rotation steps, each row followed by its count of steps
The counts run from 0 to 594.
[  0 -22 -16 -31 -10 -43 -20  30  -6   7  10  -8  13 -12 -21   4  13 -18
  17 -16  14  13  29   2   7 -10  -2  26   5  11  15  -7 -10 -20   8 -15
 -28   5  -5  11  -4   3 -27  12  -9  24   1 -37 -18   9  20 -24  -5  -3
 -38 -21 -15 -17 -10  -4 -10  -6  18  16  26 -27 -32  23  25  15   9  18
   1  -9  27  -6  23  -5 -12 -12   0  37  -1] => 44
[ -9  17   2 -27   9 -28 -20 -21 -23 -19  25 -13 -20  -6 -21  42  -6 -12
  43 -47   7  -2 -13   6  26 -37   5  22  -2   2  -4  11 -17   1   7  -4
  -8   1   3  25 -13  11  -5  18  -3  11   8 -22  -8   5   2 -27   3  -8
 -13  12  -8 -14 -25   7  22 -16  23  -9  28  -4  -9  28  18  -6 -10  11
  -3  16  -6  15 -10   3 -32   2  -7   2   5] => 385
[-17 -19   4 -12  -3 -29  -3 -29  21   2 -41  -3  29 -11 -16  19   9 -31
  22  -5  18  -2  26  -8   7   3   5  16   5  26  16 -15 -14  -9  -8 -18
  -3  -7  -8  26   6  23   0  18 -40   8  -8 -17  -1  23  12 -39   9  -4
 -24   4  -1  10 -15  30 -10  11  -6   8  25 -34 -22  12  19   0   8   7
   0   3   6  -9  -4   8 -24   1 -33  12  -8] => 408
[-14  -8  10  12  -1 -31  13 -29 -15   7 -16  -9  -1   3 -12  11   7 -17
  25 -28  12  12   8 -13  23 -14  -1 -12  23  -1  10 -14 -15   1   1 -14
 -26 -21 -15   7  -1  34  -9  26 -23  -2   2 -35  14  30   4 -28  20 -14
 -17  19   4   8   8  21  11  11   9  -4   2 -10 -13  15  14   9  27   0
 -18  11  -5   6   2  41 -37 -16  -6  -4 -37] => 418
[  4   0   6 -16 -16 -40  -6 -14   2  30  22 -13  -1  -1 -21  15   2 -26
  11 -53  20  11  26   7  -4  -4   2   1   8   7   1  -1 -24  11  19 -28
 -41   7   3  -9   4  11 -25  -9  22   3 -16 -28 -29  10   8 -12  20 -13
 -28  -7   3   7   4 -13  -6  -9  22   1 -14 -17  12  28   0  19  29  13
 -14   5   7  -1  27  -8 -31 -13  -1 -15 -46] => 469
[  3   6 -21   5 -28 -22 -18 -22  35  11 -15 -21   2   5  -7   9   2 -33
  13 -21  18   4  12   7  -3   0  16  -9  27  15   9 -10 -32  -6  17 -23
 -10 -24 -10   1  10  18  -3  29 -22   9 -22 -32 -26   5  -4 -23 -15  -4
 -22  10  23   0 -14   2 -19   3  12  11  10 -19  10   6  10  44   9   5
  -3  16  -3  -7  17   2 -32   4 -22  20 -24] => 320
[-10  14   4 -15  21 -36  -1 -35  -4   0  14  -4  19 -14 -18  35   0 -23
   8 -48  11  -1   7  -5  18   6  -5   4  18  -2  -6 -26  -1   4   6 -24
 -39 -24   0   4 -11   9 -10  22  21  22  -2 -16   2  -5  31  -7  33  -4
 -20   5 -38   6  -2 -20  20 -17  22 -18  18 -17 -17  24  11   6  32   0
   5 -16  -7 -10  25  10 -21   5  -9   2  -9] => 130
[  6 -17  15 -35  16 -13  -3 -25   6   3  -4  -6 -24  10 -18  40 -11  19
  35 -28  23  22  23  -6  -3 -17  13  13   0   0   9  18 -23   5  21 -20
 -28   3  -4   1   3   8  -3  15   7  12 -21 -15 -37  -9  25 -13  13  -6
 -22  -8 -12   0   5  13   0 -31  20  39  15   7  -6  20  11   4   8  12
  12   7 -33  14   7  13   1  19  -9  13 -24] => 201
[  1  -2  -4 -44   7  -8  -3 -22 -12  19  12  -8   2  -5 -28  21  -6  -1
  26 -35  23  22  30   6  10 -20  13   3   5  18   3  13 -23  17  24 -12
 -23   1  14 -10   4   4 -33   9  22  12 -15 -30 -39  -4  24  -7   3 -13
 -41 -12   1   0  15   2 -10 -29  23  28  -8   3  -3  18   4  21   9   9
   5   7 -24   1  14 -12 -21  12  -5  -3 -31] => 335
[-11 -23  -3 -18 -12 -33  -2 -10  -4  20  -3 -12  -8  -8   6   0 -33  -9
  61 -23   7   3  12  -6   5 -23   4  25  -1  15  -4   6 -12  14   5 -24
 -18  18 -16   7  -5  13 -33  16  13  -7  -5 -28 -36  -3   1 -47  -1   0
 -11  -2 -16  14  -2   6   9   2  13 -12   7  -7 -12  23  -7  -6 -11   0
  -7  -1  10   7  34  14 -15 -15  -6  10 -33] => 488
[-22   1  13  -6  14 -39 -22   2 -18  -4   1  -7   9  12 -31  23  -9 -29
   6 -39   8  -2   1  -3   9 -31   2  20 -19   5  -3 -16 -11  24  13 -29
   5 -19 -23   0   9   8 -38   1  -1  26  -2 -24 -27 -13  17 -28   5 -29
 -19  -6 -14   9 -12 -10   8 -19   3  16  23 -13  12  29  29  -4  12  17
   8 -20  -4   0  29 -21 -19  15   6   9  -3] => 237
[  3  -6   7 -12 -10 -40  -7  -1  -8  12 -12 -24  -2  -4 -10   8   4 -15
  36 -16  10   4   0 -10  19 -12   2   2  12  -2  -3 -22 -23   7  -3   2
 -19 -14 -19 -17   3   7 -23  14 -23  14  -6 -46  -4 -12  13 -21   0   7
 -18  12  -7 -30 -27  -9   5  20  -2   2  22 -12 -36  -5  20  16   1  16
  12  23   7  -6  43  15 -37  16 -14  34 -33] => 435
[ -9  -9  22 -27  -4 -27 -21 -15 -15   1  -4 -13  27  -4 -46  14 -10 -31
  34 -21  21  -8  23 -11  10 -20  14  23 -17  18  19 -16  -4   9  10 -13
   0  23   2   7   2  -5 -23 -10 -18   7  -3 -15 -11  -6  12 -26  15  -8
 -14 -17 -11  -3 -14  10 -21   2 -10  19  22 -34 -34  22  15 -14   7  11
   9  11   6   5   5 -34 -23  27 -10   0 -12] => 248
[ -6  -9  14   3   4 -19   1 -54 -15 -12  -4 -10  -3   6 -24  13   0 -20
  28 -31  21   4  -5 -19   8  -9  -1   7  20   6  22 -11  -3  13  11 -15
 -15 -18 -16  31  17  23   6  38 -16  19   6 -13  -5   9  -3 -21   9   3
 -15  36  -8  -3   5  19 -10 -10   7   7  16 -18 -19  10   6  -5  25  -2
 -18  11 -32  10 -13  32 -24  -9 -19   1 -29] => 552
[-15 -18  16   0  -2 -15  -3 -32  26 -12 -33 -13  24 -10 -16  19  10 -42
  20  -7  24   1  -2  -3  14   2  13  10   5  26  27 -22 -29 -14   8 -14
 -15 -13 -21  29  14  25   4  14 -42   5 -10 -22  -2  10  -7 -36  -1   5
 -21   8  -7   9 -22  17  -6   9  -8   1  36 -21 -27  11   2  10  11   7
  12   9   9  -5   9  17 -23   3 -31   2  -3] => 409
[  3  -2  15 -21 -27 -24  -3  -6   3 -15 -12 -32  -9 -14 -31  18  -9 -24
  39 -31  14 -37   4  11  22  -5   2   3  11  25   7   6 -39  -2  10  -3
 -16  -5  -7   1 -12   4 -29   5 -25  -5 -47 -25   4   3  10 -23  12  19
  -7 -17   2 -15 -24  14  -9   7 -17   8  31 -17 -19  22  12   4 -12  -2
  -6  25   7 -11   9  19  -3  12   1  26 -11] => 153
[ -6 -26  20 -10 -17 -25  -7 -25   0  -6 -31 -15  18  11 -34  18  13 -32
  18 -10  34  -2  24  -5   2  -1  12   2   7  16  32  -8 -29 -10  10 -13
   6  -8  -8  11  18   0  -9   9 -45  16 -12 -17  -6   6   3 -19   9  -5
 -34  -5   5 -18  -2  17 -23  -6 -20  22  38 -24 -23  15  10  11  16   0
  14  23 -10 -12   2   3 -29  12 -20   8 -15] => 549
[  5  -2  12 -23  13  -3 -13 -15   7  -9 -13 -26 -37 -15 -17   7  -3   8
  43   1   6  15   0  -5   8 -23   3  16   9  25  18  -7 -21   1   9 -16
  -7  -8 -14  14  -1  13 -15  12 -26   6 -24 -34 -44   4   8 -38 -14  25
  -7  -8   8   7 -12  17   0  21  -3  25  10  -8  -4  33  30   5   0  16
  -2  15 -16  20  23  21  -7   7 -20  30 -28] => 198
[-18 -10  15 -16 -16 -15  -4 -51 -22  -6  -5 -10  18  14 -21  40  -1 -30
   0 -30  23  -8   6 -11  15  18 -12  -5  23  11  16 -26 -10   3   6 -22
   4 -32  15  29   2   1 -16  19   1  18 -10 -11  -2 -10  11 -27  26  13
  -4 -13 -14 -19   9 -11   3 -20  -3  20  25 -20   7  33   7   8  32   6
  -9  11 -17   2  -5 -12 -19  19 -18  -6   7] => 121
[-10   2   6  -2   8 -12  14 -22 -18 -15  -8 -11  -4   1 -17  47  20 -14
 -10 -34  16   0  -2 -11  36  11 -20 -18  24   9  12 -18 -31  -8   8  -7
 -16 -51  12  13  -6  26  -8   9 -14  14 -22 -33   3  11  26 -21  22  -8
 -24  -5   3 -22   4   1   8 -14   4  25  24  -1   2  21  17  16  23  12
 -15  16 -11   8   0  18 -13   9  -2  11   3] => 421
[-30 -20   8 -10   5 -30  -6 -32   0 -12 -32  -7   3   1  -9  28   9 -19
  38 -20  -3 -14   0   4  10  -5  -6  12   0  24  16  -5  -9  -4  -4  -7
   4 -13 -15  35  -3  25 -10  13 -27   2 -16 -14 -25  -2  22 -32  12  21
  -3   2 -18  -3 -26  10  12   6 -10   1  40 -23 -16  39  23 -15  -2   6
 -19   6   4  22 -15  31 -15  -6 -16   8  18] => 402
[-18  18 -12 -16  24 -28  -9 -21 -12  24   4  -2   7 -12 -19  42   4   4
  16 -39  10  26  10  -8  15  -1   9  29   0   5  -8  -8 -12   8 -17  -7
 -12  -3   0  12  -5  31   2  20  16  32   7 -30 -28  -3  32 -29  10 -23
 -18  17  -9   4  -3  10  11 -17  36  12   1 -11  -6   2  27   0   6  23
  -8  -3 -31   6 -18 -11 -30   6 -22   7 -10] => 86
[  0  14  15 -23  -6 -20 -11 -16   6 -13  -6 -34 -19 -13 -36  36  -9  -3
  25 -37   8 -23  -5   5  23  -4   1  13   9  17  13  -8 -28  12  16 -20
   6 -16  -3  13  -7   6 -16   9 -12  -1 -38 -26 -22 -30  15 -28  -6  26
   1  11   8 -10 -19  11  -5   1  -1   1  13 -30   7  20   8  -7  -8  10
 -18  19 -20  -1  10  12  13  43 -20   4 -21] => 588
[  0  -5 -23 -12  -7 -18 -13  -3   6  20  -6 -19  -7  13  -4  13   5 -21
  -4 -31   1  13  22  -1  -6 -23   3 -10  21  -1  10  -9 -18   2  18 -46
  -5 -40  -9   3   6  15 -28  17 -10  23 -14 -30 -35   9  15 -21 -13  -8
 -17  -8   1  -6  -3  -3  -6 -10  26  36  10 -20  26  26  26  26  24  17
 -13  -2  -9  -8  29   7 -20   5  -1  15 -18] => 326
[-18   5   9  -1  10 -29  -5 -32  19 -18  -1  -6  16 -20 -18  45   5 -29
  13 -38  16 -12 -13  -2  23  15 -12  15   6   5  11 -24 -16 -19  22 -28
 -43 -15  -9  22   1  22   7  27   4  13  -5 -16  -2   0  12 -27  14   3
 -17  17 -26  11 -15  -1   8 -15  11 -21  26 -19 -13  16  -8   7  21  10
  -2  -5   3  -4  17  23 -12   0 -21   3   3] => 270
[-15  -8   5 -24 -16 -35  -5  10 -22  -5 -13 -16   4   6 -27  32  -5  -3
   3 -42  22 -20  15  -1  19  -6   4   5  -1  10   4  -3 -20  23  10 -26
  -6 -22  -3  -9  -7  -1 -45   0   0  21 -31 -40 -25 -30  24 -19   4   4
 -22   6  -4 -17 -31   8   2 -26   4   3  19  -9  14   9   7   4 -18   6
  -8   6  -8 -21  28  15  -2  25  -3   2 -11] => 582
[-15  -6  11 -16   2 -21   5  17 -23 -12 -14 -16   5   5 -34  35  -3  -3
   2 -38  15 -22  10  -2  23   0 -12  17  -2   5  15 -14 -21  18   1 -17
  -5 -21  -9   1  -5  14 -42  -1   1  13 -39 -45 -25 -35  35 -20  13   3
 -17  -3 -12 -18 -16  -8   0 -13   1  14  21 -15   5  11  17  -5  -5  15
 -15  -3  -6  -2  26  12   7  28   2  19  -4] => 581
[-15   5  10   0 -12 -30  -7 -47   2 -13   9 -31   5 -11 -20  30  -4 -32
  13 -28   8  -9  -6  -5   4  31 -10 -15  29  15  15 -25   0  -6  10 -14
 -16 -27  12   6 -29  10  -3  14  -5   5 -11 -23  -3   1   7 -34  26   8
  -2 -24   2  -5  -8  -7  10  25 -11  -8   5 -28 -11  35   7  14  23   1
 -27   6   6  15  16  -1 -37   6 -17   6  -1] => 127
[ -2 -32  23 -18 -28 -31 -20 -28  -8  12  -8  -8   4  21 -12  18 -15 -10
  19 -15  39  26   9  -6 -17  16  -5   8  12  24  -6   3 -23   8  -2 -14
 -11 -12  -4  13  17  -2  -6  11   2  26  -3 -20 -36 -14   0 -37  -3   6
 -19  -2   4 -12   1   6  10 -30   4  20  11 -14  13   7  -6  10  10   4
  18  25 -19  -9  21 -18 -38  11 -32  -4 -22] => 212
[  8  10 -19   2 -11 -24 -20 -15  39   2  10  -9 -16 -11 -15  22  10 -27
  25 -23  16  14 -11  16   5  -2   5  10  10   7   7   0 -31 -20  25 -16
 -36  -7 -12  10   8  32   6  29  -2   9 -16 -34 -32   2  -3 -32 -20   3
 -18   6   4  -6 -19   2   2   0  24  -3   3 -11   2  10   2  39   8  17
 -10   5   5   7  22  13 -18 -12 -14  21  -7] => 180
[ -4   4   1  -8 -24 -34   1 -12   2  31  28 -24  -6  -8 -19   5   5 -20
  28 -46  10  -3  30   7   1  -6   7  -2  23   8  13   7 -11   3  14 -24
 -35   1   8  -6 -11   9 -15   3  18  -4 -15 -26 -32  14   6 -26  19  -6
 -25 -22  11   4   6   0  -7   4  18   3  -7 -20   9  30  11  23  20   8
 -27  10   7   8   6 -12 -34  -7  -2  -4 -44] => 470
[  0  -7 -15 -14 -10 -14  -6  -1  20  12  -3 -18 -11  19 -10  26   7 -13
  -9 -33  11  13  20  -7  -2  -7   3  -9  28  -4  13 -12 -19  -7  25 -35
   0 -32  -2  12   6  17 -22  19   7  15 -27 -23 -38   4  19 -22   2 -13
 -16 -12   6  -8  12   1 -10 -14  23  40   6 -14  20  20  24  27  29  14
 -19  -5 -13   8  10  -5  -7   9  -3  28  -4] => 325
[-15 -31  10 -22 -20 -28   5 -13  11  15 -24 -14   5 -16 -28  16 -32 -14
  43 -12  24  -3  25  -1  -1  12   9  20   5  36   4  16 -33  -1   8 -14
 -16  27   8  11 -14   8 -13   2   3  -4 -25 -20 -32   8   7 -43  20 -13
 -12 -26  -1  20   1  44  -6 -11   6   7   6 -14 -12  22  -7  -5 -17  -4
   8   1   7  -3   3  -3 -12   3 -16   7 -10] => 496
[-13  21  -2  -9   4 -21 -18 -26  -2  -2   9 -17 -19  -4 -23  45   5 -10
  14 -38  16  15 -16  12  11  10  -1  12   5  19  -8   2 -34   2 -10   4
  -5 -27  -3  22  -7  23   9  18   2  24  -5 -37 -30   1   9 -33  -4  -7
 -19  11  14 -19 -13   1  25  -5  20  -5  24   2   9  20  18  28  -5  25
  -1  18 -18  13  -6 -12 -33   8 -32   1  -4] => 84
[ -9 -36  14  -9   0 -31  -1   0   6  -2  -9 -10   3  -8 -29   2 -19  -6
  47  -8  22   7  11 -11  -3  -5  -2  30 -16  26  24   6 -17  -1  19  -8
 -42  25 -24  -1   6  21 -20   8  -3   2 -21 -39 -38  -6  13 -44  -1   6
 -20 -10  -4   9   5  30  -9   4   7   5  -5 -15 -20  -1   9  -5  -3   3
 -13   6  12  21  20  22  -5 -13   3  23 -27] => 55
[  7 -10  -8 -21 -26 -32 -19  -6 -10  16  -1 -10  -4  30 -12  29   5 -16
  15 -47  -4   5  15  -8  -4  -2 -19  14  15   6  -2 -16 -13  -9   1 -32
 -12 -18  -6  39   8  14 -14   8 -11  11 -23 -12  -3  -7  14 -18   5  27
   9   8 -21 -17 -20  -1  -5 -15  18  40  20 -40   7  21  24  -9  25   5
 -12   6  -1 -21   3   9 -13  -6   5  20   0] => 166
[ -6   8 -12  -6 -20 -14  -7 -15 -12 -12  21 -16 -12  -4 -38  10   5 -27
  10 -31   5 -10  -9   2  10  14 -18  -7  25  23  12 -14 -21  -3  13 -13
 -10 -17  10  35  -6  16 -13  29   7   8 -21 -14 -13  14   2 -16   8  19
 -11 -20   6 -12  14   8 -10  -8  14  29  19 -29   2  37  30  15  23   1
 -37  11  -2   5 -16  -2 -15 -22   5  23  -4] => 31
[ 15  -7  -1 -36 -44 -37 -17  -5   4   3  -9 -15   4   7 -33  21 -11 -19
  20 -28  11 -15  28  -5   4   4   0   6  17  22  -3   4 -28  -5  21 -32
 -12  -2  10  23   7  -2 -13   6 -24  -6 -29 -16   2   4   6 -23   7  15
  -4 -12  -5 -10 -27  36 -26 -10   7  34  17 -41 -10   6   7  -6  10  -3
   3  22   2 -22   0  -9 -11  30   0  18  -1] => 159
